Here is a table of points, one per row:
[-11  37  32   0 -25  22 -11 -16 -26 -21 -29  56  11 -15 -12  41 -11  -6
 -19   2 -32   8  20 -23   1  21 -21 -12  38 -32  78 -12]
[-21 -25  10  -8 -28  -5 -15  21   2  36 -13  16  -8 -16  20  32 -23 -14
   5 -24  16  23  16  12 -24  -5 -20  11  16  -9 -22  -1]
[  5   8  -4  -8  28  -8  21  -4  12 -24  27 -24  -1  -3  31 -17  -9  13
  50  -2  -1  27 -22   5 -14 -14 -25  27  -8 -23 -23 -24]
[-15  -5 -15   3 -12   6 -28  11 -27  -2 -21  62   4 -12   7  40  -4 -19
 -10  16 -13 -10  -1  -5 -16  27 -17  -3  53 -26   8 -10]
[ -6 -27  18 -14 -10 -23  16 -17  17  47 -19  38 -22  -4  26 -13  17 -19
 -24  -3  -9 -12  18 -16   1 -14 -19  22  -8  40 -33  14]
[-14 -25  -9  -5 -15   3 -25 -17   6 -17 -20 -25  23 -25  33  -5 -14 -15
   8  15  -2  -9 -22  22  -5  13  34  22   3 -18 -23 -20]
[-18   2   3  45 -31   3 -24 -15  -9  -1 -18 -23  -4  -6 -19   9 -20   5
  -6 -24 -31 -18  71 -36   9 -14  12  -8   0 -10  69  50]
[  5  38  37  -5  56   8  27 -11   1 -19  13 -22  35 -20 -25   3 -11  63
  22 -23 -14  46 -36 -17   1  -6 -25 -17  13 -26  30 -27]
[  1  20  -6  -4  27   9  -2 -21 -14 -33  -2 -22  13   0 -20 -24   7  16
 -26  31 -33 -14 -31 -25  38   0 -18  -7 -23  12  47 -17]
[ 33  56  13  -8  26  10   3  -4 -24 -31  15 -22   9  18 -22 -26   1  16
 -10  21 -24   0 -16 -13  35  27 -26  -5 -14  20  75 -19]
[-22 -28 -28   9 -29 -16 -23   2  15 -15 -21 -21  10 -15 -12  30 -11   2
   9 -22  58  -6 -33  35 -27 -12  64 -23  -2 -21  -9  13]
[ 20  -2 -12 -10  44   7  13 -18 -16 -26  26 -23   4  26  15 -36  -2  23
  35 -11 -18  26 -24  -2   0  -5 -14  11 -14  19 -20 -21]
[ -1 -27 -10  -9  21  -8   6 -13  24 -12  63 -21   9 -11  16 -10 -20   8
  16 -36  75  -5 -26  -1 -36 -10  19   6   0 -32 -15 -14]
[ 22 -16   4  -6 -24   5 -13  -8  40  32 -17  -9   0  -5 -27   4  21  26
   2  -4 -35 -29   1  -6  17 -11 -25 -20  10  62  -7   9]
[-26 -33 -36  17 -31  -6 -17  59   7  31 -22 -11   6 -17  40  -7 -23  -2
  -1  26  26 -13 -46  75 -27   3 127 -15  45 -22   1 -30]
[ -9 -34  31  24 -15 -12   0 -14   4   5  14 -19 -11   7 -17   1 -16  -4
   8 -20 -10   3  73 -14 -21  -1 -19  -2 -10  22 -23  29]
[ 45 127 -29  -4 -10  61 -16 -11   6 -29  20 -20   3  36  52 -21  28   2
  14  46 -29  -5 -15  18  43  -7 -20 -11 -22  15  48 -15]
[  0  67 -18 -18  -1  29  19  35 -14 -31   8  18  -6  12  -6  33   3  15
  -2  -3  20  25  27   0   7  -2 -13 -13 -17   2 -23 -20]
[-18 -44   8  -2 -25 -18 -15 -20 -11  90 -31  14   0 -17 -20  54  -5   5
  -1 -12  52 -30  17 -44 -19 -21  34 -18  18 -33 -21  53]
[-19 -41 -30  -4 -25 -14 -14  11  15  67 -28 -15   2 -10 -11  33 -12   5
 -17 -17  90 -23 -53   6 -35 -21 102 -21   9 -39 -14  18]
[ 57   0 -36  -8 -11 -12  61  43  58  48  27  14  -2  59 -29 -21   4   2
  29  19 -26 -24 -40 -10  18   3 -25  10   9  47  11 -33]
[-13 -10 -14 -10  13 -18  -1  23  19 -18   4 -24   8 -17  19 -13 -11  -1
  38  22  30  25 -26   0 -12   3 -28  45  -1 -12 -17 -23]
[ 21  -2  42  23   4  20  -5 -16 -16  33  15 -12 -17  29 -29 -33  14 -24
 -28 -15 -23   1  48  19  19  -3 -25  -7 -29  45   3  55]
[-17   8  41  31  -1  26 -13 -24 -33 -38 -17 -10  -1   6 -10  14  11  -9
 -37  -2 -32  -2  61 -19  18 -13 -21  -4 -25 -19  22  35]
[-21  20  -7   1 -15  -4 -20   7 -19 -27 -10  19   6   7  -7  17   7  -8
   8 -12 -18  37  34  -7 -20  21 -19  -9  21 -16 -21 -29]
[ 24  38 -15 -27   5  28 -16 -25   6 -36  12 -17   1   8  18 -35  12   5
 -18  17 -17  -7 -11 -10  21  12 -13  10 -20  28  -2 -21]
[ 13 -10 -29   4  81  12  74 -11 -12 -18 113 -28  11  29   6  -4 -12  27
  32   4   9 -18 -44 -26  -4 -22 -19  12  -7 -26 -15 -30]
[ 19  33   6 -10 -10  19 -16  10 -10 -22 -20  23   2  -6   5  31  11  17
   7 -28 -15  10   9   5   0  28 -29 -15  16  19 -16 -16]
[ 52 118 -40  -7 -16  -4  28 100  21 -22  20  35 -10  52 -11 -27  14 -17
  12  40   5 -14 -20  37  22  10 -23  -9  -4 -15  46 -13]
[-16 -29  64   9 -14  -4  -6 -15 -18  37 -14  -4  -8   2 -22  -2  10   7
 -14  -2 -30 -21  58 -28   2  -7 -23 -13   1  26 -30  38]
[ 40  44   3 -12 -10  18  -2 -18   0 -29  -4 -23  12 -10 -23 -29   1  24
   0  13 -15 -17 -29 -22  37  33 -20  -5  -2  65  51 -29]
[-19 -14 -14  48  -3 -10  -6 -35 -11  63 -22  -2 -28 -16  -1  -5  13 -36
 -45   4 -26  -6  84 -22   3 -25  49   9 -33   0 -43  83]
[-23  -6 -16  -5 -29 -12 -11  98  34   5 -17  18 -12 -24 101  19  -7  -3
  46   7 108 -18 -30 127 -17 -16  63 -17 -15 -20 -16 -22]
[-15 -22  62  18 -10  28 -11 -14 -16 -22 -24 -23   6  -8 -20  13  -5   7
  -8  -5 -34  -9  36  -4   5   5 -31 -11   5 -26  22  11]
[-24 -38 -38   0 -18 -19  10 -13 -27  11 -27  36  -3 -18  -1 -17   7  -9
 -26  48 -21 -25 -34 -36  -6  14  23   7  39 -20  -9  -1]
[-18 -17  16 -12  48 -22  20 -18 -30 -42   5  -6  -7 -12  17 -10   7 -11
 -41  20  48  36 -10 -29   5  -3 -14  49 -36  -1 -34  -9]
[-16  51  29 -18  55  12  34 -22 -15 -28  24 -18  10 -12 -22  -5 -16  36
   4 -32  -6  57 -26   2  -6  -3  -7  -8 -24  -8  14 -21]
[ 16 -10 -12 -14  71   8  13  -3 -17 -22  27 -28  21  -1  28 -18 -20  16
  43  -9 -23  22 -31   1   0  -3 -26  34 -18 -17 -17 -20]
[ -9 -34 -23  -2  33 -28  43 -27  24 -12  44 -12 -10   4  -4 -39  19 -11
   5  -3  16   0 -14   2  11  -9   0  23 -24  -1 -38 -15]
[  3  -7  72   1 -35  39 -33  -8  -8   7 -17  25   1   2 -22  36 -23 -12
   3 -25 -13   0  72  11  -3  37 -25  -2  41  -1  10   5]
Along one direction, these points spread out more than along any other. Take the direction at right angles to it along which they spread out most. Go by this last direction. For each point below, how far along it does it lie, from 0 to 99? 50 is the average, and the first point above lies past it. One standard deviation of the points above along it is 16.
[-19 -21 -20 -15 -16 -19  10  13  37  58   1  -5 -23 -15  18  -9   3 -22
  -4 -12  50 -10 -21  45 -12 -23  40  -7 -32 -19 -24  25] 39
[-13 -41 -23  -9 -23 -13  -5  34  -6  -7 -23  18   6 -27 -30  16 -14  -2
   3 -16  -6  10  -5 -13 -13  12 -25 -11  43 -25 -16 -18] 52
[-15 -23 -12  41  12 -10 -18 -15   1 -24  14 -21   8 -11   5 -16 -14 -21
  10 -28  11  -8 -27  24 -23 -14  59  -6  -7 -28 -21  17] 42
[ 36  15 -29  -9  -4 -28   3  46  32  50 -25  93 -14  59  35   9  37 -33
   5  20 -41   2  38  34  -4 -14 -15 -14  14  71 -27  -4] 53
[  6 -22   8  -5  25  -7  13 -24 -14 -22   5 -11   4  12  14 -24   0   7
   6  -1 -18   3 -26 -20  -1  20 -21  23  10 -17 -26 -24] 46
[-21 -32 -35   6 -12 -36  -6  29 -14 -15 -13  -9  -1 -19 -36  84  -3 -21
 -13  -4  85  24  22   1  -3 -10  56 -14  -8  -8  25  56] 51
[ -5 -13  48   2 -12  -1 -14 -35   2  -1  -9  -5 -10 -17 -16   0  16   4
 -30 -27 -32 -10   4  -7   2 -12  11   3 -23   0  27  31] 66
[ -7 -12   6  -9 -17  -6 -16 -15 -23  12 -12  65 -20  -8 -17 -22   6 -30
 -21  21 -21  -4  20 -11   3  33 -18   7  26  -8  11   0] 64
[ 34 -30   7  -4 -13 -13  -9 -13  44  37  -1 -14  -7  30 -15 -30  35  -4
 -23  30 -28 -17 -11 -16  30  -3 -10  -4  -5  83   7  16] 59
